50 stands for zero in the data rows.
Here are some numbered points:
46 48 50 49 24 43 60 54 57 60 54 56 62 59 39 49 52 46 58 57 48 61 56 58 0
49 68 33 56 38 77 21 52 60 72 56 69 77 77 40 65 25 55 78 56 35 54 28 37 1
61 42 55 44 33 64 54 52 57 40 82 37 15 46 35 19 60 68 87 35 47 70 43 71 2
45 40 41 59 30 59 45 42 50 48 78 58 49 50 30 32 47 42 69 28 61 60 56 64 3
53 48 44 58 71 52 56 47 48 36 31 58 43 39 59 52 49 48 35 55 73 39 50 54 4
49 44 55 46 47 53 65 49 50 35 37 62 36 52 49 52 60 43 47 57 45 76 57 50 5
54 50 47 48 59 54 41 56 63 45 44 51 46 52 53 52 45 53 57 62 64 33 37 52 6
69 53 55 37 81 59 32 51 58 39 52 36 18 35 66 37 43 59 63 55 58 34 29 58 7
47 50 51 38 19 26 38 62 69 81 85 14 66 44 35 46 34 43 66 47 55 26 59 53 8
47 48 45 76 60 37 80 62 17 30 39 56 48 43 56 47 84 75 29 47 53 56 52 59 9
42 20 65 46 44 26 80 56 43 41 51 47 49 48 55 39 60 43 21 40 67 37 68 64 10
52 39 64 32 25 47 48 48 64 59 72 23 45 51 40 38 48 57 67 45 26 65 53 53 11
49 44 50 44 40 40 50 52 56 63 46 45 51 46 39 58 56 39 54 59 53 54 58 51 12
67 57 53 51 90 57 38 56 51 24 35 47 24 38 76 40 40 69 49 55 66 21 22 52 13
33 58 36 76 35 57 71 45 41 51 22 93 75 65 45 68 65 44 34 63 41 78 45 50 14
48 44 40 63 62 50 72 35 23 30 30 55 35 40 49 54 79 65 34 41 31 93 62 39 15
43 39 43 62 64 47 67 41 30 22 38 78 54 53 62 55 58 56 16 37 70 37 54 52 16
50 41 48 48 45 52 44 49 57 50 49 62 52 54 54 54 38 32 48 44 59 44 58 51 17
55 51 45 58 56 56 61 47 32 37 27 70 50 55 54 65 59 54 38 56 37 64 46 43 18
46 51 49 54 65 41 58 53 37 57 37 44 59 46 58 62 55 50 30 56 46 44 52 42 19
41 37 58 59 47 49 84 59 31 31 28 82 58 65 68 56 63 57  9 58 61 34 47 53 20
39 36 51 47 49 56 77 37 44 26 13 84 38 61 43 62 64 31 27 57 46 88 59 44 21
47 48 45 57 58 58 65 46 35 31 22 74 49 58 57 63 63 58 30 62 43 74 51 42 22
45 45 59 59 37 60 50 54 54 41 64 70 55 64 56 43 37 52 48 39 67 22 43 60 23
47 46 42 78 47 39 75 53 23 41 46 52 57 45 48 50 75 66 36 43 48 55 51 54 24
53 57 45 47 60 34 51 57 52 54 51 42 47 35 43 51 58 46 55 64 62 35 48 57 25
47 41 49 42 55 23 33 50 62 64 52 36 59 36 47 63 31 23 42 43 73 24 68 43 26
52 45 64 16  0 46  8 50 94 99 99  0 57 57 18 34 10 42 95 18 29 44 65 45 27
62 60 54 49 82 58 37 56 48 41 38 49 40 44 70 51 44 62 51 63 58 27 32 50 28
56 80 53 47 59 68 37 64 60 66 52 32 43 53 59 47 45 79 87 81 48 35 14 56 29
70 69 46 54 85 66 38 45 43 37 41 48 37 44 71 54 40 76 60 65 51 39 20 47 30
46 64 48 65 38 62 68 66 43 38 40 71 52 68 49 41 73 80 57 78 50 48 26 63 31
68 62 44 51 99 63 43 54 58 33 15 46 25 35 65 57 63 65 46 67 61 35 32 44 32
46 64 41 75 54 67 51 55 37 44 57 60 66 63 68 50 50 75 47 51 56 32 32 55 33
51 40 60 43 46 43 59 52 57 40 50 48 32 47 46 36 52 45 51 46 56 58 61 63 34
45 46 52 60 54 53 69 50 39 42 35 62 57 60 61 56 55 56 33 56 42 61 49 44 35
59 74 34 52 63 45 33 52 57 66 61 38 53 31 36 51 53 53 75 65 50 55 42 44 36
51 46 55 34 60 45 42 49 65 49 40 56 39 49 58 51 45 36 47 63 69 34 45 55 37
44 40 44 61 39 62 57 34 45 32 54 68 40 55 42 44 60 47 57 33 40 84 56 53 38
49 56 60 37 31 35 39 59 69 75 72 18 63 45 39 46 39 47 64 57 47 33 56 52 39
52 52 61 44 67 50 53 55 52 45 33 40 39 52 63 47 54 55 42 67 56 31 40 54 40
47 68 43 35 35 54 40 55 72 86 56 37 72 58 29 63 49 38 85 79 36 66 41 45 41
57 51 54 45 42 49 38 44 53 54 70 23 32 36 40 38 51 55 72 32 35 65 54 57 42
New points follow, each followed by the numbers of its five nearest points above by angle, nearest first.
51 50 48 42 63 50 40 44 58 46 34 62 44 48 60 54 43 25 42 51 71 41 53 51 : 37 17 4 26 6
40 36 53 57 51 20 64 61 50 51 41 47 62 47 53 52 56 43 16 57 71 22 72 58 : 10 20 19 26 16
39 43 68 17  0 45 26 55 83 92 99 18 70 75 21 42 17 34 73 37 23 45 70 46 : 27 39 8 11 41
63 80 49 47 66 64 39 60 56 59 52 34 48 46 57 46 50 80 79 83 44 40 18 55 : 29 30 36 28 7
47 50 48 52 41 75 40 31 45 39 60 70 33 60 44 36 44 47 66 30 32 79 44 45 : 38 3 2 42 5
47 46 68  6  0 40 18 51 86 98 99  3 72 64 14 40 22 29 79 37 20 49 67 42 : 27 39 8 11 41
46 41 54 38 38 51 60 44 53 44 43 57 40 52 44 48 55 43 46 53 35 77 55 47 : 5 21 38 15 22
49 43 54 38 36 46 37 45 60 65 72 36 54 52 43 44 38 41 59 31 47 48 59 46 : 27 8 39 11 42
65 44 64 35 29 50 53 48 66 33 75 25  3 36 32  9 67 68 90 42 42 79 45 73 : 2 42 11 34 3
42 48 52 49 41 51 34 51 60 55 56 65 64 57 47 54 30 32 50 35 64 34 52 50 : 17 23 26 1 8
47 63 36 69 45 62 46 47 43 51 52 67 55 53 46 54 44 56 61 44 47 58 45 49 : 1 33 14 38 3
39 52 31 66 66 44 48 48 33 55 22 76 87 53 64 83 44 30 17 47 50 44 64 24 : 19 14 35 18 16
51 44 44 61 64 54 73 41 29 25 29 64 36 42 50 52 74 56 37 44 32 89 57 42 : 15 22 18 5 21
58 49 56 49 50 53 60 51 53 46 52 41 29 44 43 32 72 64 63 56 43 74 46 62 : 2 42 34 5 11
53 49 63 48 72 46 77 67 50 22 21 60 41 48 74 42 62 69 29 82 75 19 33 68 : 40 4 20 13 28
68 45 59 36 31 54 49 54 69 30 96 16  0 33 31  0 69 81 99 37 42 73 43 80 : 2 42 11 34 3
34 52 44 52 32 77 28 32 58 54 62 77 65 80 51 62 17 33 54 21 35 65 52 36 : 1 17 38 3 27
45 52 45 59 72 46 58 43 32 48 29 51 56 48 61 64 56 49 28 51 39 55 55 37 : 19 35 18 22 15
47 52 38 52 55 48 31 38 55 57 53 66 53 45 44 53 31 20 53 30 63 51 63 44 : 17 26 3 27 1
54 48 63 49 57 51 70 56 42 37 45 46 34 50 62 37 67 69 42 55 48 53 48 60 : 9 40 31 24 15
36 32 42 60 62 44 52 46 45 22 33 99 54 59 72 62 30 26  7 24 92 14 66 56 : 16 17 4 20 23
48 41 49 31 56 12 39 57 64 79 48 34 74 32 45 76 29  2 28 47 80 18 80 38 : 26 17 12 8 39
39 26 57 55 35 34 76 54 42 41 46 69 59 60 50 47 61 34 20 39 79 23 61 64 : 10 20 16 23 17
48 56 41 54 44 68 37 39 55 58 62 57 52 60 40 51 37 48 73 44 40 73 45 44 : 1 41 3 38 27
43 49 41 50 53 46 37 49 50 62 50 49 65 48 51 62 39 39 45 46 51 44 54 44 : 26 17 1 8 19
40 44 48 54 38 30 56 57 50 62 52 53 70 55 45 58 48 35 34 45 59 35 67 48 : 26 10 17 12 8
55 53 51 47 74 40 30 53 50 74 55 26 67 39 64 54 36 51 48 49 53 26 49 29 : 26 39 28 8 19
46 39 39 29 60  7 25 51 76 79 62 28 62 24 41 68 27  0 35 43 88  8 88 41 : 26 8 17 39 12
45 53 60 35  3 58 27 53 80 86 90 34 74 75 28 44 19 44 81 34 32 49 44 48 : 27 8 39 11 41
42 33 37 68 79 42 68 40 21 29 17 89 66 51 66 70 51 26  0 39 71 48 76 43 : 16 20 4 35 22
38 47 33 81 31 65 66 46 38 42 40 98 73 72 41 53 57 48 44 43 51 65 48 52 : 14 35 38 22 18
48 34 68 42 47 51 67 50 53 26 42 59 25 54 60 31 60 51 43 54 64 50 50 68 : 34 10 5 20 40
48 44 44 58 63 59 53 29 29 39 46 53 48 48 53 56 54 54 33 24 22 88 63 32 : 15 38 18 22 21
65 87 46 42 63 70 14 64 63 78 69 27 59 48 55 48 27 74 93 78 47 20 12 51 : 29 36 1 30 6
48 40 57 53 43 37 78 59 49 45 42 58 52 55 63 47 62 52 29 64 59 33 46 60 : 20 10 16 9 35
41 41 52 53 24 48 68 50 43 52 56 58 63 62 40 50 58 55 41 46 38 64 57 44 : 0 14 38 24 35
43 48 46 28 51 14 27 56 66 78 57 35 74 30 34 73 27  1 36 51 74 15 86 42 : 26 8 12 39 17
